Rows are one point carried round by a steady rotation, each followed by how many steps it has turned.
The counts run from 0 to 362.
-21  -9  -4   6  48  -5  22   1 -12  22 -22   2 -10   0 -25  -8   6  26   0  -2  22  -6   2  -2 -34 -37 -20  33   9 -29   5 -14  30 -11 -20  21  26 | 269
-25  17  -4 -14  41 -52   9  14 -42  23  13 -24 -13  -5 -14  27   2  -3  36  -4   4  -6  19  -9 -28  -3 -17  -2  18  -9 -12  -2  32   9 -17   4   2 | 293
-19   9 -17   5  60  14   3 -13 -22  23  -5   3   1  11 -10   0  19  27   9  -4  21   1  -6 -37 -40 -34  -3   7  20 -22   0  10  45   4  26   5  14 | 188
-35 -15  16  -3  45 -19  20   0 -41  16  -8 -25  11 -16 -30  10  -1 -11  35 -13   0 -14   3  16 -18 -16 -20  33  34 -29   2  -6  25  12 -19  11  11 | 254
 -4  20   8  15  45   1  -8 -19 -29  25  -2   2  13   3   0  10   2   6  -5   7  16 -24  -5 -35 -35 -38 -10  21   2 -45  13   5  28 -14 -17  -1  33 | 267
-10   6   0  11  46   5  -1 -28 -24  32   5 -10  32 -12  -7  16   4  11  15  -8  19 -17  -6 -29 -37 -17 -23  20  -1 -19   7  22  36   1  34 -16  18 | 357
-13   5  21  26  46  17  -5 -18 -42   0  14 -12  31   1  -7  15 -23   3  31   3   0   2 -21  -8 -34 -20 -18  18  30 -33 -20   1  29   2  18 -18   3 | 185
-16  23 -20   7  30 -17  -1   7 -39  32 -16   5   1  -1 -10  -3   9  33  19 -23  17  -3   9  -8 -29 -16 -18  -2  30 -21 -17  -1  44 -11 -28   6  29 | 308
 -8   6   5  15  52   1   8 -10 -20  34 -12   4   1   7 -19  -2   6   8  -6   1  22 -10   2 -19 -40 -43  -3  31   0 -38   8   1  26 -13 -10  10  31 | 268
-35  13   8   0  43 -12 -12 -15 -43  14  -8  -9  -2  -9   4  17   8  21  23  -3  -1  -8  -8  -8 -13 -19 -15 -19  53 -31  -1 -18  47   7  -6  12  22 | 345
-36  -7  -2   3  43 -12  29 -19 -37  33 -21 -13  12  -4 -18   3  10  -8  35  -2  -8   4   1   1 -25 -10 -11  11  38 -34  -8 -17  22   9   0  12  16 | 195
 -9  10  14  27  43 -10  -5 -23 -42  19 -13  -1  10 -10   2  19   1   4   8   4  -1 -30 -14  -8 -17 -28 -19  18  26 -41   5  -8  35  -6 -21  -4  37 | 96
 -6   1  15  15  46  -4  -5 -23 -44   3  14 -22  38  -3  -9  17 -32   8  37  -8 -13  -4 -20  -5 -25  -5 -27  17  18 -18 -15  -4  26   2  12  -7  15 | 355
-33  12   0   1  42 -40  21  22 -31  20   1 -27 -10 -11 -12   2   3  -2  32 -11  17  -3  13   9 -32  -2 -23  16  12 -22 -16 -13  37  10 -29   1  -4 | 292
-22  10  -2  -3  47 -40   9   9 -30   7   5 -21 -21  -6 -11   7   1  34  21 -10   9  -4  17   8 -36  -6 -32   7  13 -17   6 -18  40  -4 -40  13  15 | 271
-30  -6 -11 -17  52 -40  11  -6 -33  21  23 -32  -2  -6 -22  23  10  12  27  -8  -3   9  15  -5 -33   3  -8  13   4 -12   0  -2  49  15  11  -2   6 | 352
  5   2 -21   5  31 -24  10 -32 -48  29  11 -11  13   5  -4   6   4  24  24 -12  -3   2  23 -20 -52   7 -17   0  -5  -4  -5  -6  37  -7   0  -3  29 | 198
  5  -3  -6 -16  39 -25  -4 -22 -51  19   8 -19  28  13 -27  17  -3  29  28  -7   0  -9  18 -15 -35 -14 -21  21   4  -3  -2  10  23  -8  -3  14  32 | 257
-23  15  -7  -9  69 -15  -5 -15 -26   8  26 -22  13  18 -16  19  -2  10  44  -1   1   7   1 -27 -21 -11   9 -10  20 -20  -2   2  31  10  25  -3  -2 | 204
  3 -11  -5  19  36 -29   9  -5 -38  19  23 -14  -5  -5 -12  28   3  -5  -1 -15  10 -10   6  11 -40   8 -11  31 -10 -28  -3   3  50  -3 -29 -22  25 | 81
-20  16  -4  -4  58  19 -16 -13 -22  12 -12   0  34  25 -27  13  -1  22  36 -10   7   0   1 -27 -11 -30  23  -3  31 -23   4   6  32  -1   5  14  20 | 226
-13 -18  -4  22  35  -2  17 -18 -37  28 -19  -8   5 -12 -17  -1  -6  14   6 -18   5  11 -13  16 -41  -5 -19  39  -1 -33 -10 -20  43  -5 -14  -6  37 | 349
-35  17  13  23  55  16   3  20  -9   2  15 -11   9 -10 -10  11  -2  -8  26  -3  17  -7 -13  -1 -24 -16   0   6  33 -40  -6   7  40  13 -15 -17 -10 | 53
-10  -9 -21   3  47 -17  16 -16 -33  41 -23  -5  -4   4 -23   9  16   9   5  -7   1 -13   5 -16 -30 -31 -12  26   0 -31  12   3  34  -7 -10  15  34 | 98
-15  -2   6  -6  46 -22   0  -8 -34   0   7 -33  25  -3 -11  34  -5  18  55 -18  -3 -20   1  -3 -13  -6 -15   8  29  -3  -6  11  38  16   1  11   7 | 85
  4  -7  -4  12  39  13  17 -18 -34  29   0 -14  54  17 -29  14  -9  -4  31 -20   6  -5  -5 -13 -35 -21  -6  30   8 -23 -13  26  23   0  13 -10  23 | 67
-21   0  19  10  64  12 -17  -7 -35  -1  29 -15  19  14 -23  23 -28   8   8  19   2  13 -12 -17 -25 -29  -7  18  16 -44 -11  -1  27  -9  13 -12   2 | 14
-13   6 -11  -2  47  -9   9  12 -13  22  14 -21   8  -4 -18  19  14  23  19 -29  26 -20  17   4 -34  -8 -13  21  -3   4   2  29  54  12   2  -8   7 | 240
  2   8 -16   8  26 -30   5  -6 -42  40  21 -15  10  -3 -25  18 -13   7   5 -13  14  12  14  -7 -52  -5 -14  34 -27 -13 -18   2  34 -15 -18 -17  21 | 140
-14  15  16  21  46  18   2 -16 -32  22   2  -9  32 -12  10  15  -6   5  19  -1  18 -21 -27 -23 -28 -28 -26   9  28 -34  -9  19  34   8  18 -14   4 | 186
-30   5  -7   2  62   5  -7   1  -4  -3   9  -9  -3   0 -13  -2  -8  49  31 -19  22  13  -7  -1 -38 -11  -9   4  12  -6  -3 -17  54  -4   7   4   9 | 360
 -4  -8   5   8  55 -43  -7 -14 -45  12  32 -20   5   2 -20  40 -22 -21  19   7  -6   2   7  -3 -28  -6 -12  35 -15 -22   0   4  32  -2  -3 -11  16 | 103
-25  20  -9  -7  34 -18  -1   0 -41  31 -37  -8  13  -3 -24  -8  -2  25  32 -20   7   2   6  -5 -27 -19 -18   3  23 -15 -18 -16  23  -6 -20  21  29 | 137
 13 -10  -2  -3  45  -7  -2 -17 -37   7   5 -20  33  14 -27  15 -18  32  29 -21  -3   4   6  -9 -47 -10 -19  34  -6  -1  -6   4  27 -13   0   1  35 | 258
-21   3   9  31  58  25   6  11  -6  -6  24 -10  21  12 -21  11 -13  -1  25  -8  18  10 -17   0 -43 -17   5  22  15 -35  -9   5  42   1  -7 -22 -10 | 52
-11  20  -2   8  41 -28  -8 -20 -54  25  15 -18  13   1 -10  27   1 -20  18   2 -14   5  10  -4 -25  -1   7   4  10 -42  -6 -12  32  -1 -19 -17  19 | 214
-22  13   5  12  47  11   8 -13 -31  31  -3  -3  15   0   6   5  12  14   7  -2  21 -24 -11 -35 -33 -33 -13   5  24 -28   0  21  43  11  24  -6  10 | 187
